array([[ 0.027,  0.090,  0.100, -0.108],
       [ 0.000,  0.137,  0.152, -0.164],
       [-0.044,  0.000,  0.000,  0.181]]) => 0.181, 0.152

array([ 0.00, -0.11,  0.10, -0.06]) => 0.10, 0.00

array([-0.5,  0.9,  1.6,  0.4, -1.9,  1.2]) => 1.6, 1.2

array([ -2.735,   7.377, -14.582,  -4.245,  11.683]) => 11.683, 7.377

array([[ 18.842,  18.438,  18.002, -14.441, -13.714],
       [ 18.384,  17.991,  17.567, -13.988, -13.281]]) => 18.842, 18.438

array([ 154.2, -123.4,  131.7,  -45.5,   50.1,  151.3]) => 154.2, 151.3
---
-49  -48  -47   27   25   27
-49  -48  -47   27   25   27
 26   25   25  -48  -46  -48
value 27

57  47  52  31  55  73  59
49  14  49  15  84  89  61
35  65  40  65  54  35  38
value 55

93  80  13  56  35
52  17  38  48  45
 6  35  66  33  27
value 13

80  15  16  16  82  80
20  81  80  79  16  18
81  15  16  16  82  81
value 16

172  238  222   60
172  238  222   59
171  238  222   58
value 238

 403   -35   115   514   -61   215  -157
-928    40   126   188  -228  -354  -252
-427    48   147   547  -212  -109  -224
value -61

135  244   88  183
119   23  168   78
111    4  194   81
value 244

7  6  1  3
4  7  4  3
4  3  4  1
value 6

2  2  2  1  6
3  3  3  5  4
5  4  2  4  9
value 2
---
-604   713  -763   580  -202   760   377
  27   755   584   564  -743  -753    13
-287    48    65  -321  -236  -651   225
| -743

2407  3291  1761  7571
8189  7517  8128  1615
| 3291

70  50  37  45   2
19  44  39  34  90
| 37

-33  -35   25  -49  -38  -40  -37
-46  -41  -39  -48  -41  -38   25
-29  -40  -24  -48  -43  -36   -1
| -41

719  818  453  123  467  634
150   54  407  726  394  232
| 123

1  2  6  8  2  2
4  2  7  7  1  1
6  1  7  4  2  2
| 7

5  4  5  4  4  5  8
2  4  5  4  5  4  6
7  5  1  4  6  7  5
| 5
---
Input: array([2, 3, 7, 9, 6])
Output: 7, 9
Input: array([4, 1, 2, 8, 2])
Output: 2, 8
Input: array([-744, -768, -715,  648, -532, -306, -154])
Output: 648, 648
Input: array([178, 193,  53,   2, 240])
Output: 53, 240
Input: array([12, 46, 25, 87, 84])
Output: 25, 87
Input: array([184, 202, 207, 227, 116, 175,  30])
Output: 227, 227
Input: array([262, 877, 398, 489, 164])
Output: 398, 877
Input: array([ 43, 205,  49,  38,  42, 191, 200])
Output: 38, 205
Input: array([  5,  41,  16,  14,  18,   4, -35])
Output: 14, 41
Input: array([ 6, 87, 74, 37,  9, 31, 84])
Output: 37, 87
---
 29  -68    0  -16   28   15   22   62  -32   17  -79   94   31   10  -59
-36  -61  -10   -8    1    2   55   66  -42  -21  -12   56  -12  -46  -48
-41  -66   -7  -34   87  -28   68   53  -13  -28   31   54  -34  -15    6
 40   25   13   34   70  -28  -52   39   11    6  -82   40   62   -9   14
 66   14    9   93  -28    2  -73   13   62   -1   -7   74   20  -12   -8
>> 0

 77  -25   75  -25  -25   77   78   78
 83  -26   81  -26  -26   83   84   84
-20   51  -19   52   55  -20  -20  -20
-13   35  -13   36   38  -13  -13  -13
 34  -12   33  -12  -12   34   34   34
>> 75

 -5   52    0   -2    4  -20    8   -6    3
-22  -45   -1   -2   -6    5    1   32    0
 -3   52   -4    4   -1   15   -7   34    2
 -5   62   -5    0    0   27   -4  -62    0
 16   49    3   -1    4   -9   -3    6   -3
-10   80   -3    2    5   10    3  -61    1
  0   62    3   -5   -3   10    9   17   -2
 -5   44   -1    5    0   -2   -3   90    2
 -8  -42   -1    0    3  -11   -6  -72   -3
 -1   48   -4    4    4    9   -9  -38    1
 -7   70   -3    4    6   -1   -1  -51    2
 -5   14    2    6    7  -27   -4    9    0
>> 0

-22  -32  -46    2   66  -52   33  -35  -31   11   65
-39  -10  -23  -28   14   54  -14  -14   -2  -37  -21
-48  -12  -19   -6    5   72  -42  -10   14   -9  -31
-58  -18  -21   -2  -21   39  -17   -4    5   -9  -16
-23  -25  -31   11  -23   25  -19   -1    8    9  -23
  9   -1   -2   -2  -13    9  -26   27   13  -21  -16
 -6  -20   20   23  -32    3   14   11   -6   -1   -6
  4  -11   26    7  -22   -3    6   24  -13    7  -62
 12   -6   31   30  -50   20   14   27    5   19  -26
 25    6   31   12  -62   12   -3   13  -18   13  -28
 29   18   46    8  -63    5   -5   22  -15   30  -32
 18    3   40   13  -37   -3  -18   10   48    2  -32
>> -46

 11   -7  -10  -26  -40   -1   11  -26   37   43   47   41  -29  -11  -33
-27  -53   55  -20   11   -2   33   42  -13  -15   48   -3  -27  -13   14
-43  -20  -37    9  -76  -46   -4   -6    6  -21  -22   26   14    0   29
-12  -53  -10  -27   20   31   33   23  -34  -36   43  -15    0  -23  -23
-45  -22  -17   10  -77  -47   -1   26   -7  -22  -22   36   17   12   35
-33  -27  -40  -36  -11   41   34  -16  -34  -34   28    2   15  -22  -35
 18   42    4   -8   19   41  -14  -28   15   42  -20    6   10   16  -32
-44  -25   12  -36  -77   28   33   19  -12   30   44   44  -14    1  -29
 15   38  -37   17  -58  -46  -14  -29   38   42  -19   29  -27   12    7
-15    6   55   18    0  -46  -13   42  -14  -22  -22  -12   18   18   38
>> -10

-60   30    1  -20   55   36  -33  -28    6    2   -9   31  -58  -67   -1   12
 11   -6   34   -8  -37    7   -8   32    2   22  -37  -23   26  -59   26  -41
 10  -73   45  -41  -27   20    9   28  -34    9  -18   -7   36  -29   17  -39
-10  -67   61  -53  -26   15    5   37  -34    4   -6   15   46  -36   19  -49
-33   18   -4  -18   42   11  -42   11  -11  -25   16   43  -19  -34   -4  -18
 -6  -11   24   -1  -28   18   -6   52   -8    3  -27  -23   48  -53   22  -55
 -3   11   -6  -36   29    2  -33   18   -5  -22   13   42  -19  -33    8   -1
-58   44   26  -29   41   30  -20  -15    2   -6   -8   33  -40  -57   -3    8
>> 1

-19  -11  -10   -1  -25   -7    9   22   12  -38  -18    5  -19  -13    9
 27  -10   44  -23  -15    1   -6   24   -7    9  -42  -14  -18   23    6
 12   65   27  -86   39  -46   70   25   18  -60   34   40   30   32  -38
 50   27  -21    8   14   50   35   10  -41  -30  -46    5  -70   11   -3
 12   61    3   -6  -21  -22   43  -43   20   20    8  -34   48    8   -2
-23   23  -41   -8   13   -4   26    8  -30  -59    8  -33  -57  -19  -34
-14   13   32  -17    8    5   -3  -33   -6  -16  -16  -43   27    8  -34
>> -10
---
27  97  17  98  48 --> 97
19  63  72  42  95  78 --> 63
57  80  66  45  33  20 --> 80
 395   942    20   909  -539   990 --> 942
 -7   40  -44  -23 --> 40
109   53  174  104  224  167 --> 53
---
Q: ((-1.54, 4.63, -8.03, -0.21, -11.09), (12.12, -8.39, -2.41, -16.30, 0.15))
A: -8.03
Q: ((164.88, 121.97, -121.64, -133.50, 118.13, -99.03), (139.21, 102.58, -112.86, -116.23, 104.16, -86.99), (59.75, 155.62, -155.21, -199.24, 211.06, -185.97))
A: -121.64
Q: ((142.8, -122.2, 121.7, 62.8), (75.5, -49.4, 70.7, 25.0))
A: 121.7
Q: (13.193, 11.364, 3.956, 9.227, -17.490, 14.180, -9.143)
A: 3.956
Q: (-175.6, -6.2, -31.0, -33.4, 160.7)
A: -31.0
Q: (0.157, 0.050, 0.066, -0.180, 0.186)
A: 0.066
Q: (139.0, 106.4, 195.1, 23.6, -80.0, -175.9)
A: 195.1
---
[[ 15   1  -9 -72]
 [-78  89  -5   9]
 [-74 -14   2   7]] Answer: -14

[[  0  -4  32   0  26  14]
 [ 28 -10  39  38   0  12]
 [ 48 -12  60  71  37  22]] Answer: -12

[[ 26  62  79  88  16 -34]
 [-30 -74 -28 -43 -48   8]
 [-38   7  16  -9 -34   5]] Answer: 7

[[ 15 -64  83 -53  20   1 -24]
 [ 10  22  12 -37  -4  84  21]
 [ 26  22  17 -60 -19 -17  -6]] Answer: 22

[[ 10 -49  54 -76  78  62 -49]
 [ 66 -78 -88  43  39  37  47]
 [-22  79 -19  -7 -67 -38 -96]] Answer: 79

[[-37  71 -61  44   4 -46 -20]
 [-18  42  53  47  78 -12  -6]
 [ 24 -33 -31 -22 -89  27  15]] Answer: -33
---
[[-29  22  14 -62]
 [ 32 -29 -89 -80]] yields 14

[[ 32   8  22  25  50  48 -32]
 [ 74   6  21 -36 -15 -26  -2]
 [ 15 -27  52  48  12  -5  46]] yields 48

[-69  -3 -74 -11 -80 -37   0] yields -37

[-24  16  23  97  64 -49] yields 64

[-99  -9  14   0] yields 14

[[ 12 -11  17  10   8 -13]
 [  1   1  87   8  25 -52]
 [ -6   4 -56 -10 -16  35]] yields 8
